In the data rows, the value 500 means zero.
Some points, each followed by its number:
[562 549 382 610 446 532 589 536 390 351 554 565 631 513 483 630 293 509 428
 692 627 524] 0
[480 681 474 649 581 343 504 551 343 445 498 665 569 484 410 400 476 381 438
 578 282 587] 1
[402 588 588 675 681 527 479 494 480 387 445 538 519 567 396 322 440 369 342
 525 386 575] 2
[434 440 600 607 622 623 498 470 683 411 410 513 454 585 462 229 583 411 463
 503 620 357] 3
[402 594 535 480 669 430 471 465 445 510 496 557 499 541 413 463 498 431 382
 475 279 576] 4
[564 559 477 675 456 460 494 562 429 467 455 582 539 461 482 421 494 460 525
 579 444 526] 5
[625 510 321 469 171 488 489 537 393 558 600 492 570 413 627 732 508 585 686
 624 615 481] 6
[465 450 495 657 435 577 486 568 524 412 504 537 493 494 540 339 492 418 547
 551 617 388] 7
[476 552 517 406 637 459 449 399 543 535 494 510 463 611 431 445 523 504 458
 437 391 538] 8
[573 457 556 241 582 448 655 471 597 433 541 496 460 527 390 690 429 520 463
 410 606 490] 9
[404 599 498 477 638 338 503 506 468 551 563 674 470 481 433 436 584 372 496
 429 287 555] 10
[396 511 522 346 568 535 454 453 602 581 426 464 422 474 570 368 744 439 546
 400 417 507] 11
[553 451 518 389 365 469 455 540 494 669 534 427 491 448 571 589 594 644 620
 496 480 510] 12
[442 568 521 300 692 343 606 488 477 484 559 629 489 507 367 578 495 381 448
 393 400 533] 13
[469 532 449 615 448 526 480 532 459 511 501 500 485 464 542 461 524 477 560
 512 528 465] 14
[575 504 503 477 477 406 590 515 462 471 555 588 536 443 453 565 437 489 525
 524 490 538] 15
[535 538 409 681 430 555 494 531 439 431 529 532 601 514 515 493 383 510 495
 680 584 464] 16
[564 352 504 528 422 679 384 445 606 570 421 312 424 543 602 338 507 655 574
 474 572 382] 17
[519 331 646 122 556 472 552 458 655 652 484 328 369 522 482 652 600 627 526
 235 484 508] 18
[495 623 486 653 532 359 454 591 392 523 491 654 549 436 447 409 525 392 502
 570 330 578] 19
[506 477 515 516 528 489 593 470 533 408 466 549 504 532 417 473 479 458 471
 482 594 443] 20
[437 541 396 590 418 462 479 562 415 562 540 566 497 446 554 462 537 466 579
 521 423 494] 21
[415 509 430 626 495 540 519 531 439 439 557 519 549 489 488 568 390 507 477
 521 597 486] 22
[621 491 413 364 428 438 651 480 421 425 649 517 556 466 598 833 325 542 506
 602 652 550] 23
[539 470 410 441 408 511 459 456 519 639 483 429 499 463 633 508 649 602 627
 533 498 447] 24
[453 592 473 492 549 454 594 501 432 373 586 590 581 483 433 737 322 472 395
 504 563 600] 25
[444 526 389 585 441 434 500 535 427 539 555 516 545 431 530 586 485 511 543
 517 459 563] 26
[573 398 480 377 370 533 580 543 521 484 600 406 490 465 592 724 402 591 562
 488 700 456] 27
[562 300 532 618 334 752 412 503 650 538 414 300 409 518 631 324 570 585 627
 486 716 320] 28
[533 525 411 472 494 459 540 468 444 478 540 573 548 457 599 563 514 512 475
 567 515 493] 29
[470 611 515 485 643 395 617 508 482 323 619 693 553 554 341 522 377 354 369
 540 498 534] 30
[489 491 504 360 506 516 538 407 569 460 518 481 459 575 472 511 556 439 509
 428 541 467] 31
[507 465 559 366 548 442 562 514 476 511 523 437 515 488 480 666 399 537 414
 396 450 628] 32
[430 538 547 403 646 404 475 445 534 549 483 522 442 585 363 392 558 475 449
 347 321 533] 33
[489 507 447 524 488 494 587 551 461 404 592 597 526 461 510 579 355 475 490
 529 623 450] 34
[472 483 551 421 469 532 381 518 545 671 436 435 400 482 568 343 692 514 605
 434 361 458] 35
[455 479 621 533 601 552 448 519 549 524 425 405 469 514 465 401 507 510 422
 408 422 531] 36
[531 469 450 387 413 527 494 475 512 594 536 459 462 445 669 548 612 528 579
 511 504 468] 37
[305 521 555 605 677 535 466 475 572 433 476 533 458 564 385 286 535 386 417
 428 441 463] 38
[574 351 601 412 540 526 564 493 679 502 394 423 423 462 482 436 531 523 525
 334 565 424] 39
[487 518 385 604 430 462 483 540 407 545 542 515 526 426 546 612 433 583 523
 529 475 520] 40
[477 459 578 548 548 583 457 514 491 520 433 408 432 513 521 402 467 519 464
 481 442 518] 41
[462 510 390 654 441 460 444 538 380 541 502 539 571 418 566 551 496 541 492
 563 482 510] 42
[383 625 490 753 639 512 364 494 448 457 467 626 525 538 434 162 580 356 419
 640 306 467] 43
[531 384 491 457 386 671 487 457 668 505 519 383 421 554 546 425 575 502 616
 402 677 357] 44
[530 541 443 309 454 391 394 464 459 672 499 464 460 488 531 551 634 601 601
 400 266 598] 45
[468 535 529 554 598 548 433 409 573 508 377 495 494 603 448 262 579 478 422
 473 424 470] 46
[349 485 544 611 598 551 413 470 581 505 384 483 438 532 435 281 589 431 442
 379 440 448] 47
[495 495 507 500 456 499 469 538 533 543 529 492 442 458 539 355 646 464 578
 535 506 417] 48
[509 515 465 325 587 477 594 422 543 460 568 510 527 521 533 614 453 472 434
 454 601 518] 49
[432 322 678 397 499 641 388 492 704 688 325 226 323 488 548 369 675 607 566
 263 430 483] 50
[445 625 488 487 539 343 399 512 402 640 477 595 492 465 474 391 664 469 564
 489 187 584] 51
[355 520 524 464 552 440 432 523 521 573 480 557 478 510 412 436 621 472 505
 401 382 514] 52
[575 524 425 343 294 397 388 551 373 785 571 466 453 383 647 621 628 659 696
 494 323 525] 53
[650 514 420 295 369 362 550 568 302 665 578 411 547 346 630 899 449 707 561
 555 417 644] 54
[603 524 406 408 366 491 511 495 443 522 585 515 507 486 544 643 457 549 562
 524 546 538] 55
[481 451 394 755 258 749 285 550 429 609 454 325 535 459 702 349 553 646 640
 720 580 404] 56
[477 398 567 236 722 504 642 366 739 454 484 456 398 544 478 517 598 454 447
 314 636 418] 57
[409 522 534 548 590 510 430 475 464 525 407 476 543 504 439 463 539 484 423
 485 386 563] 58
[660 338 499 535 321 565 623 560 527 408 510 435 512 468 579 608 344 598 564
 561 786 404] 59
[388 610 484 686 639 466 394 514 524 473 436 636 530 600 394 155 578 343 442
 557 364 474] 60
[373 483 436 536 433 533 414 499 497 627 470 409 466 493 548 403 624 521 595
 437 474 486] 61
[583 443 463 444 372 556 491 484 501 551 498 414 476 501 607 568 501 585 578
 528 561 466] 62
[434 566 516 555 573 463 429 465 496 527 445 504 523 511 408 430 553 468 419
 440 349 588] 63
[611 460 442 442 385 509 556 509 369 461 613 443 591 488 554 774 322 630 477
 624 613 565] 64
[472 422 575 453 433 544 410 521 515 608 417 352 457 435 581 514 603 602 585
 493 448 519] 65
[465 633 494 736 538 504 490 507 354 369 444 570 609 514 461 421 430 444 367
 654 409 600] 66
[452 475 449 582 473 523 499 532 498 468 480 496 541 523 500 562 435 544 483
 449 617 508] 67
[507 535 575 279 638 370 661 467 524 393 571 557 527 528 369 683 379 445 403
 462 538 535] 68
[590 568 436 120 448 239 596 447 390 552 660 544 563 513 394 970 377 638 449
 390 408 675] 69
[572 508 460 363 429 434 536 522 436 539 585 515 573 470 507 643 427 552 557
 518 490 553] 70
[502 567 505 554 499 472 424 529 434 621 464 541 485 431 534 420 658 465 585
 492 327 518] 71
[488 377 562 520 519 639 515 439 654 438 441 429 441 539 512 301 543 485 509
 460 661 370] 72
[454 590 447 634 575 563 450 474 459 432 475 576 553 515 575 308 555 413 482
 623 465 470] 73
[525 342 489 552 393 671 357 447 658 640 390 326 438 537 612 263 619 627 610
 509 583 329] 74
[512 499 444 655 386 539 424 515 519 521 456 484 532 504 507 402 542 505 591
 574 548 433] 75
[419 550 513 831 553 613 424 497 447 361 369 535 598 560 457 291 428 441 367
 660 484 508] 76
[490 537 645 131 732 280 599 388 644 523 489 576 396 600 288 461 616 432 446
 230 263 561] 77
[463 692 287 857 466 419 494 560 243 329 526 710 702 435 478 505 346 375 428
 741 451 585] 78
[564 568 440 699 441 470 496 567 379 486 478 608 533 429 534 427 495 432 538
 578 425 531] 79
[389 377 657 495 645 689 423 422 731 467 415 354 382 603 476 185 617 508 455
 417 585 347] 80
[455 381 592 256 636 561 588 409 739 523 447 418 403 542 498 453 607 475 511
 353 615 423] 81
[532 423 526 322 473 528 529 462 535 505 557 402 482 562 491 645 414 558 464
 445 550 545] 82
[467 508 529 301 516 433 510 493 474 560 564 456 506 469 471 712 470 563 450
 444 391 588] 83
[436 567 493 412 595 456 487 459 559 555 426 491 476 490 585 415 724 440 478
 435 392 505] 84
[574 569 434 474 426 418 454 487 423 606 513 526 525 482 516 540 577 536 572
 506 395 556] 85
[443 482 625 381 681 463 545 468 572 501 448 461 435 527 408 515 537 459 352
 380 403 560] 86
[438 378 647 394 641 536 518 435 670 540 360 384 387 510 423 423 585 502 436
 335 528 462] 87
[558 536 535 478 590 368 694 519 525 324 547 650 533 545 318 575 317 391 360
 444 553 546] 88
[583 449 409 385 316 475 395 464 427 714 504 379 478 479 619 606 559 700 661
 473 418 547] 89
[424 603 513 470 575 375 451 485 437 528 529 575 541 551 400 556 498 475 394
 517 309 612] 90
[698 461 364 491 199 522 554 583 338 475 646 485 594 448 586 805 285 650 610
 692 687 514] 91
[488 453 542 556 459 552 361 524 582 615 420 417 440 468 557 285 660 525 612
 485 463 413] 92
[419 585 541 444 683 456 500 446 436 490 541 551 492 566 397 432 459 461 375
 465 360 553] 93
[426 491 518 673 498 620 397 526 496 472 403 421 528 502 516 362 570 509 466
 606 465 487] 94
[551 461 508 388 493 483 591 512 586 486 549 510 413 493 522 573 486 435 549
 403 576 425] 95
[545 487 465 545 473 538 538 515 497 403 543 543 517 535 475 512 361 514 504
 585 663 438] 96
[389 439 523 548 559 562 466 478 635 497 478 436 456 555 474 406 511 499 471
 391 572 404] 97
[565 496 572 452 633 491 675 452 572 275 571 557 550 614 349 612 273 416 329
 551 654 480] 98
[453 520 533 325 546 400 522 514 542 626 506 567 422 448 462 479 657 416 578
 378 411 477] 99
[563 602 410 239 513 292 619 454 369 464 621 587 578 553 419 874 325 569 394
 470 428 675] 100
[561 321 638 427 470 507 545 534 665 544 398 409 367 473 479 447 503 526 582
 278 574 420] 101
[577 552 486 291 545 338 665 492 453 395 605 609 556 496 410 778 358 484 414
 464 527 590] 102
[450 502 547 579 567 525 558 505 578 402 527 556 483 503 465 397 454 398 473
 481 589 408] 103
[455 402 628 350 582 513 491 510 547 608 417 355 427 482 487 597 520 583 452
 327 403 607] 104
[466 436 624 365 561 491 461 504 527 560 467 383 412 506 441 569 468 580 453
 343 461 567] 105
[416 503 541 582 622 526 460 474 510 486 409 463 460 481 472 393 535 476 424
 489 426 537] 106
[546 541 517 332 593 337 645 489 496 377 603 606 541 511 386 743 379 454 440
 490 540 579] 107
[422 546 563 453 643 381 503 470 468 495 474 528 505 521 332 528 472 506 391
 420 343 635] 108
[476 503 534 340 580 373 539 524 545 575 516 574 425 467 481 509 594 444 529
 329 441 486] 109
[488 408 601 299 598 551 541 396 662 475 487 393 414 634 386 475 483 531 460
 314 583 456] 110
[532 656 455 659 553 374 475 564 351 499 491 663 575 450 453 399 502 403 486
 570 318 577] 111
[498 344 608 452 537 710 479 382 793 466 437 327 334 631 479 214 628 448 541
 360 659 316] 112
[400 437 604 656 677 658 542 495 665 269 471 543 443 603 395 223 448 347 400
 425 731 315] 113
[596 558 481 647 469 434 499 556 395 484 526 614 537 446 519 437 471 441 532
 591 401 549] 114
[577 361 590 445 500 466 602 528 594 479 456 456 481 485 449 550 486 504 541
 436 623 465] 115
[325 470 530 753 613 662 411 514 612 387 466 503 465 562 452 176 553 421 452
 510 627 373] 116
[598 380 524 414 433 611 521 482 555 469 500 361 481 517 535 681 396 642 479
 521 710 461] 117
[464 518 560 558 587 404 440 571 487 615 394 557 452 433 487 312 647 406 589
 416 256 508] 118
[475 665 430 607 553 399 501 505 332 353 559 711 632 536 407 512 402 376 391
 677 366 564] 119
[443 567 553 471 613 462 506 479 461 451 482 597 497 532 415 431 558 400 428
 495 355 541] 120
[532 460 461 361 404 464 554 529 472 585 570 491 486 450 555 693 480 577 587
 444 568 515] 121
[578 408 417 366 234 495 499 517 470 662 525 345 493 385 621 839 486 713 638
 384 568 550] 122
[578 495 533 497 462 467 528 535 503 553 422 482 449 424 552 449 569 496 563
 449 443 491] 123
[547 485 442 756 376 669 441 512 422 451 427 403 614 456 665 501 442 571 482
 716 588 505] 124
[379 483 555 553 544 580 350 489 607 642 402 446 384 472 572 140 799 411 602
 376 369 377] 125
[644 456 469 439 303 415 469 570 485 676 470 473 467 407 560 583 577 634 695
 407 432 540] 126
[474 612 480 318 696 312 600 459 484 437 586 625 493 529 363 581 465 384 397
 410 387 585] 127
[507 327 631 159 644 578 647 396 778 485 485 408 374 532 513 546 601 499 469
 221 663 390] 128
[545 360 489 645 358 757 402 514 633 565 413 326 423 507 682 281 603 577 636
 554 663 298] 129
[466 541 552 545 617 557 537 431 486 405 439 468 512 569 456 467 418 476 325
 519 520 555] 130
[629 498 410 591 268 479 409 614 383 713 469 450 523 356 660 515 585 626 707
 580 422 513] 131
[564 499 583  58 597 312 633 461 510 544 566 524 451 472 418 830 496 511 479
 289 408 630] 132
[502 495 527 346 521 484 537 500 482 474 563 454 507 527 469 684 448 567 435
 473 527 538] 133
[492 377 630 279 467 527 452 520 601 688 446 320 379 484 549 588 659 616 582
 278 410 560] 134
[404 542 557 704 559 569 349 487 467 604 392 455 508 483 564 233 663 485 487
 554 275 530] 135
[505 467 638 263 625 435 635 456 590 449 518 517 481 546 365 604 475 450 449
 339 555 523] 136
[594 379 459 334 265 583 533 509 460 547 593 334 509 472 610 817 382 718 600
 523 706 480] 137
[593 500 456 509 478 560 446 440 444 505 468 428 542 559 537 462 469 590 484
 558 444 503] 138
[489 605 399 382 387 311 448 591 333 734 580 609 510 355 612 638 680 519 682
 526 291 580] 139
[661 336 483 547 278 663 572 531 556 472 450 352 531 467 588 617 395 649 577
 541 764 404] 140
[537 425 572 213 552 422 648 426 590 481 554 464 460 551 433 710 454 564 438
 375 569 516] 141
[571 419 503 314 464 462 660 505 569 453 615 538 493 481 485 707 388 470 513
 393 700 499] 142
[504 596 517 405 539 314 517 469 382 534 515 551 546 475 462 728 461 538 432
 452 302 693] 143
[689 534 360 442 243 504 552 502 409 503 557 470 553 487 576 667 359 609 602
 602 564 500] 144
[532 511 553 373 513 471 458 498 525 612 483 477 461 472 525 481 604 496 578
 440 373 516] 145
[502 538 525 412 592 436 573 464 431 436 494 519 539 496 398 699 391 493 329
 476 440 657] 146
[541 504 426 447 516 492 670 440 539 356 589 529 583 510 463 683 388 501 437
 624 724 495] 147
[592 616 341 562 452 474 596 462 353 323 585 594 634 523 537 650 347 498 447
 711 646 518] 148
[558 369 576 354 556 580 519 407 661 479 474 381 393 605 472 501 488 571 471
 346 606 414] 149
[477 629 480 678 585 392 495 558 409 492 448 676 587 464 411 385 506 394 505
 567 324 530] 150
[384 592 560 464 618 364 471 524 507 547 518 628 459 507 426 389 618 385 501
 371 308 536] 151
[473 473 570 489 477 525 412 529 586 623 415 452 438 473 529 351 695 515 596
 456 399 461] 152
[473 580 494 470 525 388 482 564 446 551 553 632 517 468 447 479 534 416 563
 524 382 522] 153
[572 270 566 351 366 671 529 503 706 568 473 282 387 493 591 559 550 630 618
 417 768 339] 154
[576 368 497 654 372 691 514 495 579 407 503 382 542 509 551 487 371 595 534
 676 820 351] 155
[463 511 458 627 470 539 510 544 470 423 556 562 490 509 525 411 445 442 498
 547 581 458] 156
[646 474 392 492 267 492 529 540 357 498 608 479 558 506 582 753 316 635 577
 651 648 512] 157
[487 440 495 424 415 577 486 526 549 550 551 452 408 476 543 496 544 507 597
 447 601 410] 158
[609 347 456 333 428 583 620 463 618 463 521 387 471 501 644 663 435 579 546
 435 733 415] 159
[746 297 410 584 189 641 589 582 487 450 538 378 545 430 632 700 256 685 643
 654 888 363] 160
[576 473 449 364 414 487 425 459 510 678 462 378 431 521 573 512 596 634 599
 418 468 495] 161
[503 479 505 596 529 570 477 510 537 448 488 493 504 534 523 344 493 494 499
 578 577 407] 162
[547 689 331 871 374 495 291 579 208 577 475 548 632 411 627 406 512 554 551
 805 266 629] 163
[512 353 564 311 458 558 524 505 698 608 493 371 395 417 557 534 607 570 621
 303 638 383] 164
[392 625 552 647 719 463 501 480 378 387 472 616 534 550 386 380 436 387 299
 512 289 621] 165
[597 500 541 398 566 340 631 502 521 470 500 585 487 476 400 608 419 464 469
 395 489 578] 166
[545 462 481 171 641 383 738 375 565 390 593 560 492 526 471 778 359 470 383
 350 604 530] 167
[525 475 424 623 373 632 416 484 495 486 523 479 543 552 588 417 501 528 597
 653 601 410] 168
[514 371 498 385 362 524 454 544 537 682 515 354 427 462 643 540 626 609 681
 461 486 438] 169
[398 478 596 644 633 578 474 487 619 396 446 546 461 560 418 199 557 377 442
 528 563 397] 170
[589 408 463 190 420 384 696 549 488 531 647 482 481 411 580 940 405 587 569
 423 675 519] 171
[545 471 570 316 499 473 500 493 544 608 512 433 405 500 534 532 582 547 541
 411 448 504] 172
[503 521 598 386 660 432 645 467 515 366 509 503 534 541 379 685 345 486 318
 420 497 636] 173
[479 493 498 536 435 534 434 545 509 582 519 497 503 458 563 367 620 470 593
 532 485 446] 174
[537 437 515 282 483 471 446 452 557 674 496 392 438 522 554 524 605 610 608
 360 395 511] 175
[400 568 464 703 579 518 428 550 486 459 515 603 505 518 507 271 559 361 502
 573 456 429] 176
[353 517 572 533 618 479 433 519 598 601 459 521 425 521 481 294 679 421 548
 361 418 469] 177
[414 722 442 848 708 531 407 408 442 293 496 716 595 678 357  33 402 321 310
 647 391 482] 178
[463 487 616 515 624 510 567 518 500 398 523 508 523 570 347 524 352 455 349
 486 485 578] 179
[534 525 532 403 618 432 625 456 543 363 531 609 492 577 364 526 408 410 398
 497 544 520] 180
[562 529 437 618 350 533 426 556 399 523 513 512 554 477 566 504 477 534 561
 679 518 469] 181
[418 620 524 588 707 432 495 466 510 402 468 649 522 551 355 264 547 366 426
 555 397 492] 182
[495 279 675 411 486 697 487 489 722 561 348 240 340 534 557 403 592 581 524
 298 614 416] 183
[675 359 479 527 298 571 605 566 522 451 541 446 514 421 575 665 324 585 575
 522 740 451] 184
[468 474 587 468 499 563 367 473 562 588 431 406 421 550 477 358 606 545 525
 422 446 452] 185
[383 390 728 371 657 543 449 475 690 586 386 345 353 519 406 376 657 496 465
 233 404 506] 186
[488 476 519 594 505 618 469 498 545 460 502 482 490 563 523 337 491 494 505
 587 586 415] 187
[403 761 341 554 455 219 403 596 170 666 614 710 603 402 514 623 534 504 528
 606 169 669] 188
New points follow, each followed by the numbers of its three nearest points above, smallest number first.
[543 528 426 763 444 577 457 527 446 391 501 537 600 520 540 364 462 477 487
 735 586 443] 16 156 168
[510 557 507 366 565 353 514 492 398 536 515 515 542 472 449 702 463 530 433
 434 318 671] 32 83 143
[463 628 388 431 405 388 444 547 346 665 591 602 489 397 579 596 599 507 590
 514 338 550] 21 85 139
[588 470 520 373 403 375 518 544 524 676 474 491 446 389 509 589 583 558 634
 340 379 543] 126 145 172
[449 525 481 361 522 366 552 548 451 574 585 540 514 437 469 735 450 543 506
 391 493 577] 32 70 83
[389 554 525 659 568 559 340 490 438 595 377 428 465 486 537 272 687 498 514
 512 267 527] 71 118 135
[526 478 522 429 496 450 536 470 474 491 486 470 543 487 516 651 462 537 452
 522 511 565] 32 70 133
[566 516 412 560 429 540 445 462 474 501 499 437 541 581 523 458 410 573 514
 557 487 499] 14 75 138
[570 538 445 487 436 437 459 533 430 578 532 531 531 490 517 587 507 549 557
 618 444 505] 26 40 85
[436 583 534 464 588 359 388 548 463 666 463 560 459 469 464 393 677 457 540
 451 194 552] 51 118 151
[504 383 594 333 503 572 451 493 596 686 404 298 377 455 542 506 615 596 546
 252 417 518] 104 134 175
[376 554 495 640 593 486 338 482 492 620 422 494 457 479 520 255 656 460 537
 470 304 487] 118 135 177
[518 528 441 261 379 401 413 501 403 790 490 464 443 344 702 671 754 592 677
 412 265 589] 45 53 139
[589 311 552 694 403 701 550 541 651 372 434 431 461 515 551 385 368 512 533
 586 824 334] 59 72 155
[516 578 469 481 550 432 539 502 437 415 536 578 546 524 440 588 409 462 438
 535 475 574] 15 25 146
[372 567 546 348 554 350 429 540 543 743 496 557 403 442 483 388 801 424 641
 328 244 513] 51 99 118
[504 441 489 517 411 634 353 448 584 585 428 361 452 556 546 372 528 627 544
 494 514 447] 17 74 185
[529 438 549 451 500 583 430 431 563 541 459 394 436 596 496 404 519 601 511
 464 527 443] 41 97 185
[511 539 470 426 570 477 498 418 484 431 513 500 504 610 413 496 484 499 419
 512 460 529] 8 93 130
[459 623 519 539 629 454 524 470 483 408 500 621 544 510 422 393 569 372 387
 535 352 575] 4 120 182
[415 523 593 672 672 594 464 446 567 337 383 528 550 579 396 254 521 392 369
 578 536 475] 2 38 170
[568 420 690  82 637 276 703 479 662 520 525 504 358 496 327 709 471 480 486
 154 443 595] 132 136 141
[550 478 504 272 613 501 628 435 549 431 577 481 460 500 525 628 436 482 455
 436 611 481] 9 49 141
[463 460 618 161 625 381 623 473 602 511 552 554 395 523 425 613 544 418 501
 261 464 541] 109 136 141
[514 621 424 507 549 430 559 446 411 401 571 604 562 508 531 570 475 440 436
 638 496 556] 15 29 119
[495 388 590 323 469 532 439 477 570 648 438 346 399 459 535 587 579 595 541
 286 453 564] 104 134 175
[547 409 484 584 426 665 495 524 572 399 522 431 524 543 542 483 425 537 499
 613 746 377] 96 155 168
[578 419 417 467 295 611 483 486 510 476 560 413 538 524 642 564 486 615 601
 604 690 399] 62 140 168
[543 342 630 532 494 620 585 549 689 416 442 419 431 514 481 406 482 462 516
 427 742 378] 39 72 115
[417 526 492 515 593 522 568 517 518 442 562 549 481 501 496 444 526 420 509
 505 589 451] 20 103 156
[487 612 507 557 497 371 431 551 422 631 493 615 495 434 479 332 649 470 599
 468 210 537] 51 71 118
[524 356 426 414 253 599 481 517 539 654 467 324 479 401 648 738 522 671 624
 394 653 529] 62 122 137
[646 321 582 498 387 601 645 543 627 384 516 448 495 513 500 612 396 543 571
 482 793 390] 59 140 184
[674 495 324 537 211 522 575 579 322 449 676 506 638 447 586 830 261 647 596
 721 732 517] 64 91 157
[390 448 555 540 502 577 308 511 640 666 397 449 358 482 563 204 780 432 623
 346 368 405] 35 92 125
[578 527 421 632 422 499 542 524 406 369 564 567 617 501 476 609 328 484 448
 695 617 515] 0 16 148
[416 501 513 597 591 518 494 480 476 509 398 459 489 503 527 356 504 481 439
 528 429 514] 41 58 106
[413 451 575 409 634 504 603 427 580 406 531 462 448 587 357 575 424 445 395
 337 568 526] 110 136 179
[367 683 465 910 732 594 396 425 486 243 441 653 553 717 363   0 476 293 315
 672 378 399] 43 60 178
[372 530 622 323 806 377 625 406 651 463 458 571 440 530 406 451 569 371 390
 314 463 498] 13 86 136
[503 503 292 841 260 671 414 529 382 457 523 444 626 452 653 513 434 603 583
 748 674 443] 56 124 168
[483 561 475 612 468 475 374 525 373 644 428 484 488 443 575 448 599 550 523
 526 276 643] 51 71 85
[474 652 427 775 473 571 383 512 306 412 505 528 591 527 538 387 393 500 435
 792 428 505] 16 66 76
[459 669 303 810 499 411 517 521 271 375 518 713 686 451 474 558 364 407 380
 718 445 565] 66 78 119
[491 367 539 541 410 701 292 428 670 677 377 295 362 546 629 128 749 581 635
 427 472 371] 74 92 125
[491 486 525 360 531 501 530 447 603 490 526 474 454 566 460 474 560 433 516
 394 556 431] 20 31 95
[472 318 592 338 444 562 509 523 669 608 491 384 357 456 598 492 610 561 627
 329 680 385] 101 154 164
[432 525 575 879 577 742 410 520 479 326 395 492 508 539 525 234 431 424 382
 650 551 487] 76 94 116
[391 563 525 589 647 549 562 470 588 342 515 620 478 573 386 334 460 303 422
 521 604 444] 38 103 170
[567 471 460 642 333 684 395 491 536 503 477 454 519 585 585 303 566 512 578
 641 610 369] 75 168 187
[521 478 414 527 386 546 432 528 464 610 433 460 509 390 703 462 666 538 625
 537 482 481] 24 37 174
[513 436 559 343 590 475 512 435 602 459 525 469 431 618 421 515 444 527 427
 372 538 495] 31 110 149
[558 506 458 532 429 534 534 527 377 418 540 460 623 454 544 746 303 562 423
 659 577 624] 0 64 148
[469 468 592 473 593 479 540 536 508 429 488 483 481 519 362 552 381 475 386
 446 495 568] 130 173 179
[500 399 537 408 384 546 424 551 608 705 496 411 383 425 643 433 734 554 718
 407 490 380] 35 152 169
[550 527 515 471 610 427 614 461 523 351 557 587 523 585 368 507 375 443 407
 508 563 528] 30 88 180
[437 383 580 470 588 548 497 496 645 496 487 490 444 538 419 437 528 478 475
 411 601 409] 39 72 97
[429 485 671 311 721 426 549 453 593 512 460 481 416 518 343 528 551 436 347
 294 381 582] 33 86 136
[517 591 476 426 519 330 494 514 325 606 535 533 528 442 486 711 455 548 442
 443 262 704] 83 90 143
[557 494 417 425 567 489 671 418 541 321 584 550 562 566 470 644 361 457 412
 573 744 449] 49 98 147
[408 710 441 566 620 311 499 540 337 472 563 724 554 474 428 455 527 364 461
 572 284 594] 1 19 111
[552 501 555 400 594 448 714 513 552 297 594 597 516 534 353 678 309 463 364
 547 660 530] 88 98 107
[515 362 535 518 522 605 515 427 670 450 460 421 444 569 500 395 482 510 494
 474 726 318] 44 72 97
[531 373 459 836 424 779 548 520 535 233 480 418 587 563 503 484 174 537 364
 699 900 387] 16 96 155
[496 460 536 508 458 587 412 449 575 515 436 375 438 585 460 362 540 551 547
 473 473 465] 41 97 185
[432 499 452 509 453 501 428 487 550 559 471 433 514 502 515 470 599 537 532
 415 502 455] 14 61 174
[411 504 564 412 568 446 450 503 544 576 490 475 454 472 457 502 587 493 489
 331 377 540] 52 109 145
[441 419 659 433 597 562 530 486 675 475 436 484 382 545 414 331 602 439 490
 395 505 402] 39 87 97
[556 352 631 604 462 622 591 523 694 428 428 430 423 515 519 344 482 457 555
 445 714 380] 39 44 72
[590 442 528 663 375 578 469 595 492 526 419 466 471 466 593 374 522 519 560
 568 541 455] 7 14 75
[457 560 509 450 637 424 440 432 479 497 480 505 492 577 451 407 518 499 428
 453 369 520] 8 63 93
[522 551 461 659 499 535 534 478 458 355 488 553 597 522 503 436 408 455 404
 674 584 462] 16 96 156
[533 426 561 432 564 448 626 523 574 436 463 493 475 456 472 601 443 472 469
 429 602 485] 20 95 115
[563 334 537 316 315 590 411 540 570 787 416 225 393 409 706 630 616 762 679
 361 479 488] 89 134 169
[483 466 535 577 462 579 519 497 479 433 459 425 547 521 455 563 408 540 413
 538 584 534] 22 67 96
[507 259 647 379 467 665 488 483 671 603 395 270 357 469 565 451 583 618 537
 312 645 411] 154 164 183
[405 642 463 440 625 357 408 472 471 631 438 574 465 455 531 365 721 447 512
 476 203 525] 51 118 151
[607 561 346 626 286 532 438 494 352 446 572 520 637 489 595 570 457 536 563
 761 550 481] 16 168 181
[617 297 505 660 359 677 588 554 641 385 431 422 448 518 530 403 378 549 551
 523 828 321] 59 140 155
[419 668 414 670 550 415 498 543 354 405 601 670 612 470 435 526 393 396 434
 590 400 611] 1 111 119
[539 568 396 451 391 376 470 584 389 685 558 572 499 361 623 611 621 545 670
 540 347 571] 53 85 139
[575 614 325 819 390 563 406 492 339 372 552 550 658 582 528 424 306 517 447
 749 522 487] 0 16 66
[566 367 511 347 470 559 605 425 609 520 484 425 426 489 605 602 526 556 521
 429 660 435] 95 115 159
[424 461 434 522 453 509 381 471 532 656 449 395 436 477 526 465 599 559 597
 419 490 473] 61 65 185
[430 503 442 591 461 513 447 538 475 521 541 501 493 485 510 471 491 518 557
 518 506 445] 14 21 75
[443 583 421 556 518 382 460 527 402 611 513 582 537 420 504 597 522 519 479
 466 375 579] 26 40 85
[562 357 519 470 411 670 552 456 572 449 506 360 495 540 560 630 349 626 495
 578 759 448] 59 117 140
[377 688 469 886 746 526 414 417 470 272 474 717 556 692 328   0 450 303 291
 647 373 427] 43 60 178
[555 496 498 416 542 470 588 490 553 354 608 537 497 585 394 588 388 426 444
 464 629 482] 20 49 180
[447 543 512 708 631 588 488 487 496 332 447 545 589 550 484 386 440 414 367
 653 557 499] 66 73 76
[378 647 438 655 532 376 346 557 334 657 483 618 537 389 525 388 645 466 528
 501 172 587] 19 51 71
[582 380 581 427 534 494 657 510 612 410 485 486 455 486 459 567 442 500 498
 390 660 487] 95 115 142
[578 390 364 678 146 767 182 510 453 741 403 203 451 443 787 336 665 774 748
 624 548 389] 56 74 129
